A single turn carries every row of the set below to another of its rows. Some are shown first; where does it send the rows asked next?
j_410: [  2 -14   2   2   8   8  -4  -2  -2  13   4  -9  -9  15   0   0   4   3
   8  10   0   9  14 -14  -4  15  -9]
j_795: [ -1   8 -13   9 -11  17  17   7 -10   1  -7  -7 -25  13   6   5  14  -4
 -12  10   9  -9  14  -4 -19  10   0]
j_682: [ -3 -13 -17  -9  11   4  17 -10   7   1   2  -8 -23  -6   2  -2  12  -2
  -9  -6   4  -2  10 -14 -31   7  -8]
j_259: [  6  10  -8   1  -6   7  22 -10 -10   1   7  -6 -19   3   4  11  13   6
  -3  -1  12  -1   2 -25 -19   9   4]
j_93: [  0  -6 -11   6  12   7 -13  14   3  -3   8  -7 -24  -4   0  -6  17 -12
  -4  -5   5  -6   5   0 -13  -6   2]
j_294: [ -4 -12  -3  -2  -8 -11  22  -9  -3   0   2 -10  -6   5  -2   3  12  -7
  -6  -5  17   6  18 -18 -12  10   4]
j_401: [-12   0   1 -10   5   5   3   8   0  -1  11  -2 -20   2   2  -1  -6 -10
 -24  12   3 -10  -1  -8  -4   8  -5]
j_624: [ -2  14 -16  20   4  14   5   0   3  -7   6  -3  -3 -11 -13   1   6 -16
 -10 -10   5   4  -3  -7 -10  -1  -1]
j_788: [  2  -6 -22  -6  10   3  13 -12   1  -1   0  -7 -12  -5  -3  10   7  -8
   2  10   2  14  17  -8  -6   3 -21]
j_272: [ -5  -3 -12  -6  -3  12  16   5  -4  12   5 -21 -24   5   3   7  19 -14
  -2   7  15   5   7   1 -18 -13  -4]
j_964: [ -4  12 -12   9   3 -11   7   4  -5  -6  -6 -12  -5   4  -7   9   2  -1
  -5  -6   9 -12   4 -20 -19  21   4]
j_572: [  1  -5 -11  -2  -3   7   5  -7  -2  -1  -8 -12 -23  10 -14   9  -2  -7
  -7   5   9   0  11   6  -3 -22  -1]
j_847: [  5   5  -7   9  -8  18   4   8  -9   9  -4  -4 -21  11  -8  -2 -11  -2
 -17  18   5   6   2  -7  -6  -1  -8]
j_634: [ -9   0 -13   4  -5  14 -10  -4   0   3  -4   3 -25  16  -2   6  -5   7
   5   1  -5   9  -2  -1 -18  14  -6]
j_324: [  2   5 -16   7   4   0  13  -8 -22  -7 -10  -8  -2   8  -8  -1  -4 -13
  -4  -6   7   3   9  -6 -31   3   6]
j_925: [-20   7   1  -3   2  -1  20  16   1   5   6 -13 -15   9 -10   1   0  -9
  -1  -6   7   5 -17  -8  -8   3  -6]
j_892: [-19  -7 -19   0   3  -4   0   0   1  10  -5   5  -4  -1  -6  16  -1 -13
   4   6  -8   2   0 -16 -14   4  -8]
j_779: [ -4   3  -1 -13   0   6  23   5   3  -8   5  -9  -9  16   2  12  15  -6
   1  10   1   5  -3 -12 -26  -7  -5]
j_389: [-19   3  -2   9 -10  -1   5  13  -1 -11   6 -17 -13  -3  -3   3   6 -17
   2   1   5  10  13 -17   0  -9  -7]
j_750: [ -7  -4   1  -5  14  11 -14  -6   9   3   0  -2 -18   2   0  15   0   4
   1   2   5  -4   4  -6  -8   5 -11]
j_156: [-13 -14  -7  -9  -1   7  13   4  -3   9   9  -7 -13   4   5  -5  -1 -10
  -3  10 -16   2   1 -22 -23  10  -3]
j_933: [  0  21  -5   2   0  10  14  16   5  -2   0 -10 -15   2  -7  -1 -16  -3
  -3  -5   7  -2   2 -12  -8   2  14]
j_666: [ 13 -15   1  -9  14   3  -1  -6  -4   4   5  -4 -15  10  -5  -5   3  -7
  -4  -5   8  -5  18   0 -13   9   4]
j_914: [-13  -1   2   5   8  17  18   1   4   3   5 -11   5  -2   4   9  15  -1
  -4   6  -2   3   5 -26  -9   3  -3]
j_607: [-19  16   2  -1   2   9   1  -1  -6  -5   4 -15  -7   3   0  12  -6  -8
 -10  -3   5  -3  -7 -10 -26   2 -15]
j_321: [ 11  -6  -8  12   4   8  -8   5 -12  12   7  -5 -17   9  -7 -14   4 -11
   0  -8  -3   3   4  -4 -23   6   1]
j_238: [  8  19 -12   4  -2  -2  14  -2 -12 -16   3 -13 -21  11  -1  -5  -1  -3
   2  -1   6   8  14 -13  -4  -9  -3]
j_284: [  8  10  -4   6   0   9  12  -5  -4  -1   3  -6 -20   2  -3  -3  -9  -9
  -1   3   6   6  35  -8 -14  14 -10]
j_157: [ -3   9 -12  -2 -14   9  20  -6   4   1  -3  -1 -17  10  -3  -3 -11  -5
 -14  -7  15  10  -7  -4 -18   9   0]
j_313: [ -9 -12 -15   7  -5  13  -3  19  -5   1   4  -7 -29   6   4  -5  13  -4
  11   7   2  10  10  -7 -10   3   7]
j_346: [-10   6 -15  17   6   5   2  -4  -4   2   3 -11 -19   2  -5  -3   8   0
  -2   0   6  11  22 -13 -37  16  -3]
j_89: [-11   2 -11   7  14  -3  14   5  -8  -5   7  -4   4  -3 -20  12   5  -6
   7  -4  -5   9   0  -7 -11   5   5]
j_314: [-15  -5 -13  17  -7   5   3  -7   5   7  -2 -12 -13  18 -18   1   8 -15
   9   2  -2   9  12  -5  -1  -3   6]
j_343: [ -9 -10 -15  -8   1  11   1   3   3  -9 -10   4 -37  11   3   3   5  -2
   3  -3  10  -4   6   3 -11   7   6]
j_832: [  7   1  -6   5  -1  -2  18  -1   5 -10   3  -1 -13   2 -17   7  11 -22
  11   0   8  12   8 -16  -9  -7  -9]
j_113: [-20   6  -9  15  20   9   0  -8   3  -3   0  -5 -17   0 -12   4  11 -13
   1  -4  10  -5  19  -5 -11   5  12]
j_653: [-14   3 -10   2   5   3   6  10  14  20   8 -13  -6  10  -5  -8   5 -18
   0  -4  -2   6   3  -2 -15 -12   3]
j_766: [ -9  -2  -9  -7  -1  10  28   4  -5 -11 -13  -7 -15   9   5  -2  -3  -6
   1   5   6   9  12 -11  -3 -11   9]
j_318: [-11  15   0   9  15   3   8   1  -3   9   2  -2 -16   6  -5 -14 -10 -12
  -6 -14   0  -8  17  -6  -7   3   2]
j_419: [-21   6 -13   6  -6   0   3   2  -7   3   1  10 -15   3  -2  11   2   1
 -15  -2  -2 -15   5  -5 -11  14   7]

j_892 goes to j_788
j_933 goes to j_925
j_389 goes to j_766
Now these:
j_113 goes to j_314
j_313 goes to j_343

A single turn carries every row of the set below to another of its rows. Some are shown first; where does it send the rows asked next?
j_836: [ 21  18  -9   4   5   6  -1   7  -8  -4   8  14 -10  -4  14]
j_274: [ 10  24 -10  -6   2   4  -5  13  11 -13  -7  -2 -14   2  -3]
j_612: [ 13  13 -14 -12   8   0  11 -11 -13   2   0   0  20   5  -9]
j_894: [ 13  22 -11 -16   8  -1   6  -4 -15  -2   9   2 -22  -4   2]
j_340: [ 18  14  -8  -7   7   7   3  -2  -9   0   5  21 -10   0  15]
j_544: [ 13  20 -10  -6   1   5  -4  13  -3  -3  -2   7 -18  -9   3]
j_938: [  9  17 -10 -17   2   5  -1   5  -3   0  -6  13 -19  -6   3]
j_805: [  9  17 -12 -20   7  -2   5  -2  -6   4  -2  -8  17   2 -13]
j_498: [ 15  23 -10   2   9   5 -10   0  12 -14   8   7   4  18   7]
j_329: [ 10  14 -15 -15   7  -1  10  -9  -7  -1  -5  -4  18   7 -14]
j_212: [ 13  21  -8  -7   9   6   1  -1  16 -18  -4   4  -3  22   5]
j_38: [ 23  20  -9   8  10   5   1   3   3 -14   9  10  -1  11  15]
j_58: [ 14  16 -11 -13  10  -1   7  -7  -7   2   5  -4  25   8  -6]
j_288: [  6  22 -11 -12   0   4 -14  10   4  -2  -2   7 -14  -4  -4]
j_971: [ 21  17  -8  -1  11   7   4  -6   3 -12   7  16  -1  18  17]
j_613: [ 11  17 -11 -16   9  -2   5  -5  -3   1   0  -9  23   8 -11]
j_563: [ 12  12 -15 -15   6  -1  10  -9 -14   4  -2   0  16   1 -11]
j_664: [ 11  15 -12 -18   6  -1   5  -3 -13   8   1  -3  17  -2 -10]
j_770: [ 16  24  -9   3   8   5  -3   7  14 -20   0  -1  -4  14   4]
j_45: [ 15  14 -11 -14   9  -1   7  -6 -13   7   6  -1  21   2  -5]
j_168: [ 20  20 -10  -7  13   0   9 -10 -15  -6  17   6 -12   6  11]
j_392: [ 19  19 -10   3   8   5  -9  -1  -2  -5  14  17   1   7  14]
j_266: [ 13  19 -11  -5   3   5 -11   5  -7   3   8  18 -10  -7   8]
j_492: [  6  22  -9 -17   3   5  -2   5  13 -11 -12   3 -15   8  -3]
j_911: [ 19  23  -9  -5  16  -1   9 -12  -2 -16  14  -2  -6  19   7]
j_668: [  7  25 -11  -8   4   3 -14   6  16 -13  -2   1  -5  11  -5]
j_423: [  9  14 -15 -16   5  -1   9  -9 -11   2  -5  -3  16   2 -15]
j_16: [  8  25 -11 -20   8  -2   4  -2  -3 -10   0  -9 -22   3  -7]
j_772: [ 12  14 -15 -12   8   0  11 -12  -9  -1  -2  -3  21   9 -11]
j_533: [ 11  26 -10 -13  12  -2   5  -6   5 -19   4 -11 -12  17  -4]

j_492 goes to j_212
j_423 goes to j_329
Now these:
j_911 goes to j_168
j_544 goes to j_274
j_498 goes to j_392
j_58 goes to j_45

A single turn carries every row of the set below to another of its rows. Some are shown first; where does it send the rows asked next?
j_861: [  0   0 -11  10  -4   8  10  15   7  12   1   4   9   2]
j_575: [-13  22  -1  10  -7  19   3  -5   4  18   8  -4 -11   8]
j_197: [ 0  3 -7  4 -8 27 -7 13 19 10  3 10  2  2]
j_443: [ -8  13  -8  -3  -1  28 -16 -10  10  12   6  14   6  -5]
j_840: [ -4  15 -16 -11  -4  19  -1  -4   1  17   3  22  10  13]
j_681: [ -6  12 -16  14   4  17   6  20  12   1  -2   5   3   3]
j_428: [ -4  16 -19  -6  -2  17  -8   7   3  22  -3  18   2   4]
j_342: [-14  21  -5  15 -21   4  -1  -1   2  11  -2   2  -4   3]
j_620: [-14  20   3  25  -6   4  -8  -1   9   1   5   9  17  11]
j_903: [-13  18   1  24   5   8  -8  -1   4  -2   7  -2  13   9]
j_796: [-8 15  2 21  5  1  3 -2  8 -6  7  3 15  9]
j_529: [  2   3 -10  19   1  12   8   9  10  13  -3   2  17   0]
j_319: [ -9  17   2  19  -7   9 -11   2  20  -7   3   7  14   6]
j_431: [-14  21  -1  19  -2   6  11   6  14  -1  14   6   3   7]
j_215: [-6  4 -9  6  2 22 18 13  5 11  3 13  6  4]
j_275: [-13  32  -7   4   7  10 -16 -10   4   5   3  16   8  11]
j_945: [ -6  23  -3   1   5  11 -20  -6  -1  13   3  17   4  21]
j_145: [  3  21  -4  13   3  14 -10 -18   7   3  17   7   7   4]
j_403: [-10  24  -6   1   4   8 -24  -4   2   4   2  14  -1   8]
j_807: [-1  6  1 11 -9 17  3 -7 12  7 -1 32 10 13]
j_504: [-5 16  2 18  8 27  6 -3 13 22  5 15  4 17]
j_205: [  4  25  -8   8   2  16 -22  -4   6   9   6  17   7  20]
j_764: [  6  10 -16  -5  -1  11  -8   4   8  19  -7  18   2   0]
j_236: [-10  13   0   4 -23   9   4 -11   9   4   0   1   2   4]
j_255: [-3 15  1 17  8 25  0  0  7 21  7 26 -1 16]
j_958: [-2  7  3  9 12 16  3 -6  6 17 -6 24  8 17]
j_906: [ -7  17 -13   0   3   1 -14 -13   4  10  12  14  16   9]
j_358: [ -4  22 -13  21  -2  -4  -4   5   9   0  16   8   6   6]
j_565: [ -8  16   0   8  -1  14   6  -3   9  27   8  -1 -10   4]
j_12: [11 11 -3 21 -4 14 -2  5 16  0 13  3  3 10]
j_738: [ -9   7 -16  -9   9  21  -4   2   7  10  -5  12  13   6]
j_476: [-4  7 -6 17 -7  8 13  7 10  8 -4  4  8 -8]
j_559: [ -4   7   0   9 -16   1  -7  -7   1   8  -1  25   9  14]
j_499: [ -9  12  -2   3 -24   9   0  -9   4   3   3  13  -4   4]
j_192: [-11  21  -2  15   7  19   8   1   8  21  -7   1  -6   6]
j_635: [  7   9 -14  -1   6  21  -6  -1  -3  22   6   9  -1   0]
j_223: [ -6   1  -4   9  -3  14   5   4  11   5   3   0   6 -13]
j_616: [-12  32  -6   3  -6   4  -8 -10   9   6  13  15   8  16]
j_972: [  4  10 -12  -6   4  16   1   3   1  21  -7  12  -5   1]
j_993: [ -4  12   0  12 -13  20  -2  -7   6  -1  -3  28  11  15]

j_764 goes to j_529
j_428 goes to j_861
Now these:
j_958 goes to j_192
j_575 goes to j_499
j_223 goes to j_319
j_443 goes to j_197
j_255 goes to j_565
j_906 goes to j_738
j_431 goes to j_616
j_945 goes to j_972

A single turn carries every row of the set below to another of its rows. Some are shown first; where does it send the rows asked next?
j_248: [  2  16   5 -26   0   2 -10 -16   6 -13  -6  13   8  12  11   1]
j_838: [ -1  11  -5 -10   7  -6  -4   0  10  -9  -2   1  -6  15  27 -17]
j_793: [  4   9 -14  -3  -9   7  -3  -1   2  10  -2   2  -7   5   6  -3]
j_357: [ -5  -5 -17  -7  -2   0   6   3 -11  -1   0  21  -2  13  19 -11]
j_273: [  2  12   7 -13  -1   1  -9 -11  10 -10 -12   7  -5  21  12  -1]
j_495: [ -7  17  -9 -15  11   4  -5   8 -12  -1   5  28   9   5   6  15]
j_161: [  7   4 -16   0  -1   6  -7  -4  -7   8  -6   4  -8   6  14  -1]
j_114: [ -2  24   6 -21  17  -4   2  -4   7  -8   3  27   4  14  -2  -6]
j_872: [  0   9  -2  -8   0 -10   2  -2   8  -9   5   1  -2  18  24 -14]
j_592: [  6  13 -11  -5  15  -3   7   8  -7   4   5  20  -8  -1  -5  -5]
j_195: [ -1  23   6 -31  24   1  -3  -2   2  -6  -3  21   0  11   8   1]
j_251: [  8  27  -2 -22  14  -1  -6   1  10 -10   9   9  14  13  14   3]
j_963: [  7  14  -7  -6 -14   8  -2  -3   0   1   1  -1  -4   8  17  -3]
j_731: [  2  18   8 -22  22  -4  -2  -7  -2  -7  -6  27  -1   9  -1  -6]
j_852: [ -2  10 -22 -10  17  -1   6   7 -10   5   8  25  -4   3   3  -1]
j_654: [  3  15 -17  -9  17   1   5   3  -9  10   9  24   1  -2   0  -5]
j_64: [ -1  23   0 -24  19  -6  -1   0   3 -12  -1  29   9  12   1   0]
j_598: [  5  10  -9 -10   4  -4  -2  -5   8 -13   4  -1  -1  16  24 -15]
j_808: [ -1  14  -4 -24  -2  -1 -14  -9  15  -5  -7   2  -1  12  16  -5]
j_757: [  2   8  -2 -27  24  -3   1  -1  -4 -10   3  30  -1   7   1  -3]
j_98: [  9  27   1 -20  15   2  -7  -3   8 -14  11  12   6  13  14  10]
j_510: [  2   4 -14   0  -3   4  -4  -1  -4   8   1   1 -10  11  20  -4]
j_72: [ -1   6 -15  -2 -11  -4  -4   6  -6   3   0   5  -6   3  10  -6]
j_101: [ -1  11  -8 -17  10   5   1   6 -10  -1   7  35   6   9  10  15]
j_976: [  2  32   3 -16  17   0  -4   2   9 -11   7   8   7  10  15   6]
j_260: [-10  -4 -18  -8   0  -1  -5   5 -11   1  -3  22  -4  11  18  -8]
j_860: [  1  16 -15 -20  14   6  -4   5 -12  -3   3  30   7  10  10  15]
j_448: [ -1  15  -5  -9  16  -2   6  11 -20   2   4  23  -5   2   2   0]
j_297: [  3  18   8 -14  -1  -1 -11  -9  10 -10  -8   5   3  20  18  -3]
j_806: [ -7  -3 -15  -7   1  -2   3   2 -14  -2  -1  22 -10  15  20  -3]
j_469: [  8   7 -13  -6  10   3   9  11 -10   5  10  16 -13   4   7  -7]
j_54: [  1  15   4 -21  -1   6 -13 -17   8  -2 -12   8   0  15  10  -4]

j_114 goes to j_273
j_510 goes to j_852
j_793 goes to j_592
Now these:
j_248 goes to j_963
j_98 goes to j_598
j_860 goes to j_251
j_808 goes to j_72
j_260 goes to j_495

